In the rows, 128 means zero.
name the system of each run:
path 1, q_96 (9 x 22):
[[ 90 123 140 104 177 169 142 106  83 187  94 111 119  85 160 125 102 156
  128 120 140 158]
 [159 112 129 108  73  86 120 133 117 167 133 160 102 121 137 101  72 122
   89  99  95 166]
 [116 178 121 105 140 160 122 150 116 133 169 146 120 171 146  52 116 125
  164 126  80  93]
 [ 66 182 109 121 159 112 114 139 118 121 127 112 176  95 186 151  97 126
  134 113 121 167]
 [176 157 114 126  64 126 105 125 146 152 129 131 102 106 178 146 166  70
  124  89 120 161]
 [120 180 143 161  90 102 168 150 131 114 174  89 121 152 137  77 144  96
  123 153 140  83]
 [ 93 142 107 134 149  89  99 167 151  46 140 136 158 132 134 179 162 118
  153 124 131 130]
 [148 143 120 140 129 164 148  85 139 132  96 109 116 100 124 181 209  91
  126 104 174 122]
 [153  86 156 154  93  81 191 141 143  99 126  91  90 125  94 116 128 134
   92 166 158 131]]
path 2, q_96 (9 x 22):
[[134 140 132 151 113 102 123 118 119  86 131 163  96 145  70 132 176 104
  132  75 141  68]
 [ 98 118 108 101 187 151 211 134 147  75 122 108 138 138 105 138 154 132
  116 153 151 140]
 [146  89 159 133 135 107 113 115 107  95  78 124  60  71 110 167 134 153
  137  94 144 144]
 [127  85 122 135 138 133 187 118 110 157 128 172  99 164  70  74 141 107
  103 101 150 131]
 [100 110 141  51 169 128 154 156  99  87 133 127  99 124 120 120  90 187
  123 143  98 105]
 [124 141 115 138 165 144 113  83 116 130  81 172 120 105 111 116  94 131
  143  52 109 176]
 [122 111 130  81 124 149 178 159 101 183 140 122  83 124 174  74 120 116
  110 139 125 165]
 [108 173 141 116 105  75 101 141  93 108 148 153 106 120 130 100  73 141
  122  83  86 100]
 [107 180  76 102 161 168 145 139 147 116 141 156 152 150 160 100 149  86
  151  97 104 169]]
path 3, q_175 (9 x 22):
[[198 116 114 135  79 118  96 132 187 120 120 130 135 126 150 138 107 118
  131 139  94 199]
 [133 128 139 155 114 159 133 115 114 211 155 138 142 175 120  63 125 112
  124 152 135  93]
 [116 147  88 100 155 133 194 140 173  74 140 125 167 154 121 104 101 127
  111 147 105 176]
 [155 199 127 184  74 122  93  92 143 160 124 112 143 110 163 120 121  86
  136  97 120 145]
 [137  99 130 139 174 182 179  92 125 152  96 142 109 146  84  66 107 141
  134 123 135 152]
 [153 161 111 132  81  92 182 149 163  72 154 124 100 142 122 108 160  76
  109 112 126 137]
 [105 170 144 188 137 131 143  57 112 158 102  98 166 107 101 139 112 134
  108 109 165 101]
 [188 104 119 109 140 177 158 104 173  85  88 121  87 117 107 145 159 129
  144 126 124 166]
 [155 120 164 192  65  83 131 130 130 136 146 103 105 142 100 107 148 111
  116 150 160  83]]
path 4, q_175 (9 x 22):
[[ 89  77 130 112 119 103 106 165  94 189 145 132 148 123 151 177 163 119
   99 149 172 118]
 [123 129 134  46 140 147 110 139 119 118 139 118 141 121 150 151  84 189
  123 168  80 101]
 [126 108 117 147 124 106  29 162 138 126 144 178 154 152 141 139 126 125
  172 120 100 141]
 [ 71 108 128 104 166 150 135 176  90 187 149 124 130 138 183  91 129 125
  141 158 141 149]
 [117 148 114  69 114  90 129 156 118 111 145 153 124 118 152 111  59 141
  102 104  72 161]
 [ 96 176 115 141 149 144  69 118  96 153 134 180 135 141 138 107 136 106
  168  65 107 106]
 [ 77 120 132 123 193 132 162 163 106  96 115 123  81 114 151  79 121 131
  165 115 134 177]
 [120 147 133 117  85  64 134 134  89 132 127 148  81  90 140 133 121  99
   89  58 128 139]
 [ 94 151 138 106 180 157 131  93  81 113 108 150 107 120  86 134 140 153
  142  80 131  63]]
path 5, q_282 (9 x 22):
[[170 151 123  85 105 123 151 137 144  79 120 135  66 107 143  96  99 124
  130  95  76 172]
 [132 154 125 145 120 162  39 127 125 178 146 146 161 149 161 133 147 116
  175 129 112  95]
 [ 61  92 130 120 185 110 177 163  95 110 143 147 127 161  94  80 106 151
  123 140 142 121]
 [147 165  91  85 103 129 156 142 148 104 133 142 100 113 165 143 171  70
  115  82 114 169]
 [108 182 139 138 159 175  82  97 114 163 117 103 166 116 164 118  86 160
  166 139 105 110]
 [ 70  92 145 121 138  58 123 195  85 100 155 141 101 129 124 128 134 137
  122 132 149 104]
 [127 145  93  91 139 168 173  95 126 155 111 142 132 114 127 167 189  85
   97  84 155 137]
 [130 159 143  95 136 133 111 110 125 117 115  98 144  96 153 133  44 188
  127 147  80 134]
 [116 109 147 139 116  94  67 162 103 107 142 149 102 128 118 169 183 127
  152 117 146  62]]
path 6, q_573 (9 x 22):
[[178 125 140 132 128 153 109  82 131 108  74 147  68  95 101 142 146 130
  153  71 119 139]
 [ 64 125 153 107 191 148 175 142  83 114 129  96 104 120 124 109 130 163
  137 153 153  87]
 [147 120 121  89 106  83 134 107 139  77 113 145 135 109  84 191 109 150
   80 102 110 119]
 [151 109 134  93 168 212 102 114 126 134 112 142 104 143 115 138 173 150
  178 140 119  88]
 [ 81 119 128  65 161  96 138 183 111  85 145 119 128 115 156 132  83 170
  123 149 100 146]
 [158  83 128  94  92 112  77 129 109 157 124 182 105 122 111 182 163 119
  108  90 128 102]
 [103 147 111  77 162 179 137 154 120 139 173 144 147 181 139  83 130 138
  149 157  95  85]
 [128 152 112 106 103  74  83 161 131  88 136 160 117 107 162 144 105 113
  133  81  86 170]
 [110 118 133 127 137 158 110 121  73 208 130 166  98 132 131 102 161 103
  136  87 148 100]]
path 7, q_891 (9 x 22):
[[119 132 177 129 152 161 108 137 102 133 119  67  92 101 161 119 122 176
  172 177 134  91]
 [133 111 126 135 101  93 104  85 120 155 119 162 173 130  73 175  98 148
   74 103 131  98]
 [108 143 113  77 176 187  96 157 129 107 149 140 136 153 154 132 164 139
  181 150 103  92]
 [106 121 140 172 148 111  98  93 118 161  93 125 172 101 126 129  49 163
  122 125 128 174]
 [134 142  92  68 104 164 135 143 134 182 172 150 161 165 155 132 159  96
  104 141 112 110]
 [124 157 141 194 145 127  98 128 143 106 127 128 133 150 130  56  80 136
  188 128  99 147]
 [109 130  80  87 123 102 175 138 139 135 135 156 159 125 140 149 122  92
   69  94 128 193]
 [161 153 146 158 107 171 128 139 133 153 135  94  79 129 174  68 157  95
  175 144 127 135]
 [124 108 128 152 109  62 182 120 126 106 126 155 118 141  68  96  86 123
   75 100 134 147]]
path 8, q_573 (9 x 22):
[[139 166 118 146 132 171 139 117 129 124 130 139  90 140 127 105 209  72
  163  86 145 104]
 [ 68 191 132 138 166 112 146 106 100 114 119 108 155 104 138 104  60 153
  123 105 114 136]
 [176 120 144 131  93 117 158  95 119 113  94 134  52  95  93 137 155 111
  105  73 140 130]
 [ 81 152 145 144 189 157 148 108 107 105 128 106 143 144  92 117 139 159
  153 146 149  58]
 [147 124 112  84 140 113 158 110 153  64  94 132 123  96 107 166  95 151
  101 102 103 177]
 [137 101 161 111 146 175  95 118  95 150 108 110  81 103 131 165 179 156
  161 141 153  73]
 [ 99 100 126  70 157 107 164 158 121  95 147 136 146 152 100 116  74 179
   98 163 102 118]
 [168 106 111  95 106 130  72 142 148 105 124 166 114 124 128 200 189 112
  141 104 118 120]
 [ 88 122 125  79 179 178 109 150  95 178 145 142 146 149 159  99 100 160
  150 156 104 116]]
path 9, q_353 (9 x 22):
[[ 90 121  84  86 164 128 109 122 131 144 125 173 200 132 130 175 103 135
  104 105 114 164]
 [139 127 155 127 143 157  99 135 119 149 103  98  91  92 183  92  85 156
  173 147 104 176]
 [152 116 144 157  74  92 125 133 105 161 146 165  78 147 104  77 136  94
  115  90 132 105]
 [ 62 146  86  82 167 126 136 173 114 109 166 168 161 159 140 141 166 101
  128 110 127 114]
 [113 170 128 121 138 119  92 100 119 129  91 110 148  71 165 163  70 154
  129  99 103 167]
 [183 119 142 117 105 152 163 126 131 131 118 135  45 129 127  56 119 118
  136 112 104 155]
 [ 91 138 137 124 117  83 122 168  92  95 162 149  95 141 112 132 176 109
  130 103 145  57]
 [113 140  83  71 149 127 121 112 145 104 117 160 182 115 126 198 118 133
  100  95 105 156]
 [157 119 163 111 149 168 113 120 123 112  90  96  71  91 152 109  93 175
  172 144 100 153]]
path 10, q_353 (9 x 22):
[[116 198 120 148 115 115  60 114 113 121 138 164 137 129 138 132 130 104
  156  63  99  96]
 [ 92 129 105  91 179 125 182 132 112  99 111 163 111 122 115  93  89 131
  117  80 109 185]
 [131 146 152 102  94 104 116 158  98 120 128  95  58  72 189 144 150 118
  133 112 129 131]
 [167 158 112  82 100 143 120  99 127 117 136 180 110 146  88 129 132 120
  112  74  84  83]
 [ 87 118 125  99 187 109 129 168 124  39 122 142 106 123 118 132 122 157
  164 118 113 141]
 [159  91 142 107 100 105 104 109 110 143  86 136  89  69 129 193 131 135
  100  90 140 157]
 [165  99 132  54 127 174 115 150 124 130 148 158  89 163 118 107 138 155
  144 152  83  84]
 [107 100 136 162 139  70  52 154 122  83 125 169 137 134 100 154 118 146
  158 105 123 124]
 [124  61 108  86 161 154 128 128 113 179  98 170 124 118 132 154 133 129
  112 105 138 188]]
path 11, q_282 (9 x 22):
[[176  88 154 138 115 140 121  84 125 166 101 146 115 135  79  97  65 171
  113 130 106 131]
 [178  89 117 119  85 112 112 166 173  97 164 153 133 181 102 126 149 122
  128 167 107 112]
 [152 133 113 175 157 171 142  89 157 113 106 160 128 164  76  79 134 112
  160  99 122 144]
 [152 101 123 130 114 122 118 179 152 133 144 137 111 150 168  66  90 124
  153 158  94 199]
 [123 178 124 169 112 147 136 139 128 148 170 127 127 172 138  65 169  79
  153 131 134  87]
 [ 71 143 102 160 162  99 155 145 137 123 134 136 178 138 141  92  90 108
  120 118 135 196]
 [116 172 134 129 122 138 152 162 132 110 141  67  93 101 200 119 172  97
  154 148 145 144]
 [ 79 171 144 177 123  99 114  99  81 190 120 110 153  95 151 127 101 116
  110  99 158 123]
 [ 86 111 129 108 134  94 161 163 126 114 143  79 157 111 150 181 142 140
   93 181 165 126]]
path 12, q_891 (9 x 22):
[[115 117 148 178 162 148 116  84 105 176  99 141 138 133  97  76  70 158
  143 117 130 137]
 [102 139 100  55 104 102 130 175 114 144 180 157 155 149 161 133 113 118
   89 130  97 121]
 [128 192 131 188 139 154  83 100 134 131 111 129 128 121 150  93 132 102
  189  88 120 141]
 [120 115 105  74 141 128 206 122 121 140 126 150 126 134 113  95  81 133
   73 113 111 174]
 [148 139 142 141  80 115  80 173 114 150 152 127  78 122 187 100 156  90
  164 118 118 131]
 [ 90 157 124 165 151 104 193  93 110 108 116 141 127 134  72  92 117 112
  101  79 152 123]
 [157 144 129  52 100 130 137 159 129  92 136 108  69  95 176 141 135 131
  127 127  93 139]
 [133 101 157 189 132 122 108  92  93 160  88 153  86 112  87 120 148 115
  141  78 169 121]
 [ 88 132 137  57 141 112 180 159  96 103 162 111 109 130 123 129 126 153
   92 148 125  74]]

runs to name:
path 13 (2 x 22):
[[117 191 128 151 159 142 152 108 140  70  96  85 110  85 155 123 128 120
  162 105 128 163]
 [163  99 155 174  98 105 126  96 109 154  84 138  67  96 101 118 128 114
  119  77 153 155]]

q_175
path 14 (2 x 22):
[[134  98 122 119 126  91 165 118 121  95  89 150  82  90  98 157 138 114
   95  68 149 175]
 [143 110 139 100 136 148 191 139 108 110 130 144  43 143  94  69 155 120
  126 106 129 107]]

q_96
path 15 (2 x 22):
[[115  86 140 154 124  88 141 155  94 148 131 174  77 144 107  59 107 111
  125  93 134 157]
 [ 81 183 126 114 111  83 165 161  99 105 157 108 103 106 163 126 155  90
  107  98 144 111]]

q_891
path 16 (2 x 22):
[[205 127 143 110  51 106 108 137 153 112 129 119  77 109 145 132 119 124
  118 128  94 142]
 [138 120 132 179 134 160  77  93 138 171 129 148 180 172  92 129 136 136
  151 146 137  81]]

q_282
path 17 (2 x 22):
[[ 89 168 146 154 162 159 186 109 111 149 137  79 143 141 126  69 107 142
  130 163 148  99]
 [180 141 118 100  64  87  98 127 158 105 139 149 135 125 129 147  85 131
   98 113  74 141]]

q_891
path 18 (2 x 22):
[[153 169 144 139 119 127 163 115 153  52 104  71  84  85 135 146 150 127
  142 127 134 133]
 [114  93 132 192 133  90 147 149 129 105 118 142  91 134 101 113 178  86
  142 102 181 154]]

q_96
path 19 (2 x 22):
[[138 152 124 124 102 143 175 141 147 111 154  80 118 135 142 147 206  90
  118 162 163  89]
 [179 107 158 170 119 112 129 100 164  63  92 109 103 119  74 128 105 161
  143 144 123 132]]

q_891
path 20 (2 x 22):
[[186  97 122 175 129 164 135  84 167 145  87 147 122 139  93 106 127 115
  141 117 135 181]
 [100  74 167 116 138 125 137 170  83 171 149 105  99 138 139  97 119 162
  127 188 149  95]]

q_96
path 21 (2 x 22):
[[168 132 168 179  78 127  83 129 147 151 142  78 128 134 148 122 136 135
  152 189 136  90]
 [129  53 107 115 148 140 151 126 152 163 124 148 182 160  95 139 110 146
   95 172 142 164]]

q_175
path 22 (2 x 22):
[[101 146 132 102 175 153 182 113 111 110 133 142 124 156  88  60  75 163
  125 124 101 108]
 [135 140  97 100 105  97  86 181 147  87 149 167 118 130 167 148 153  92
  147  96  96 163]]

q_282
path 23 (2 x 22):
[[142 181 120 158  68  98 124 155 140 132 174 132 120 156 157  70 129  76
  132 115 107 127]
 [ 78 152 113 150 182 148 172  84 114 157 105 132 172 128 109 101  87 131
  113 104 142 155]]

q_175
path 24 (2 x 22):
[[120  98 161 190 122  95  58 158 108 138 137 149 109 149 122  91 121 137
  176 135 131 109]
 [ 89  88  90 121 142 112 130 142 110 185 138 190 164 152 118 132 141  91
   96  95 151 167]]

q_353
path 25 (2 x 22):
[[ 78 190 105 134 161 108 103 120 131  85 114 125 174  96 157 171 114 121
  141  88 121 156]
 [163 112 153 106 112 158 145  87  94 190  92 128  64  93 127 114 116 135
  108  95 129 139]]

q_573
path 26 (2 x 22):
[[150 174 147 161  65  84  97  98 137 117 132  95 150 108 121 177 129 127
  104 127 134  74]
 [155  98 124 153 169 182 144 101 150 132 102 157 121 165  82  69 110 142
  159 130 117 154]]

q_573
path 27 (2 x 22):
[[157  97  96 143 144 153  82 117 180 126 101 161 171 139 129 159 133 119
  154 126 118 198]
 [104  83 174 146 163 147 125 126  76 185 109 113  94 120 123  90 105 168
  144 153 155 112]]

q_353
path 28 (2 x 22):
[[116 112 105 154 156 163 141 115 153 138 120 122 176 146 115 174 204  98
  134 146 184 125]
 [114 130 149 137 138 139 142 100 127 163 121  74 184 122 127 136  71 180
  104 193 135 116]]

q_353
path 29 (2 x 22):
[[134 128 136 112 124 150 216 129 131 113 146  91  96 146 104 106 176 116
  101 163 158  83]
 [143 148 127 160 101  83 134  92 165  79 112 100 176 111  92 186 108 139
   93 133 137 124]]

q_175
path 30 (2 x 22):
[[188 123 102 112  99 143  66 125 182 103 123 149 148 134 137 184 154 117
  148 124  96 150]
 [129 154 157 192 125 164 150  95 125 173 124  68 136 131 134  99 148 119
  139 168 171  96]]

q_96
path 31 (2 x 22):
[[129 115 136 204  99 104  90 133 142 179 123  96 168 116 163 153 140 101
  130 156 172 159]
 [117 119 160 171 126 114 202 115 127 134 125  63 124 123 107 105 124 136
   99 177 179 116]]

q_282
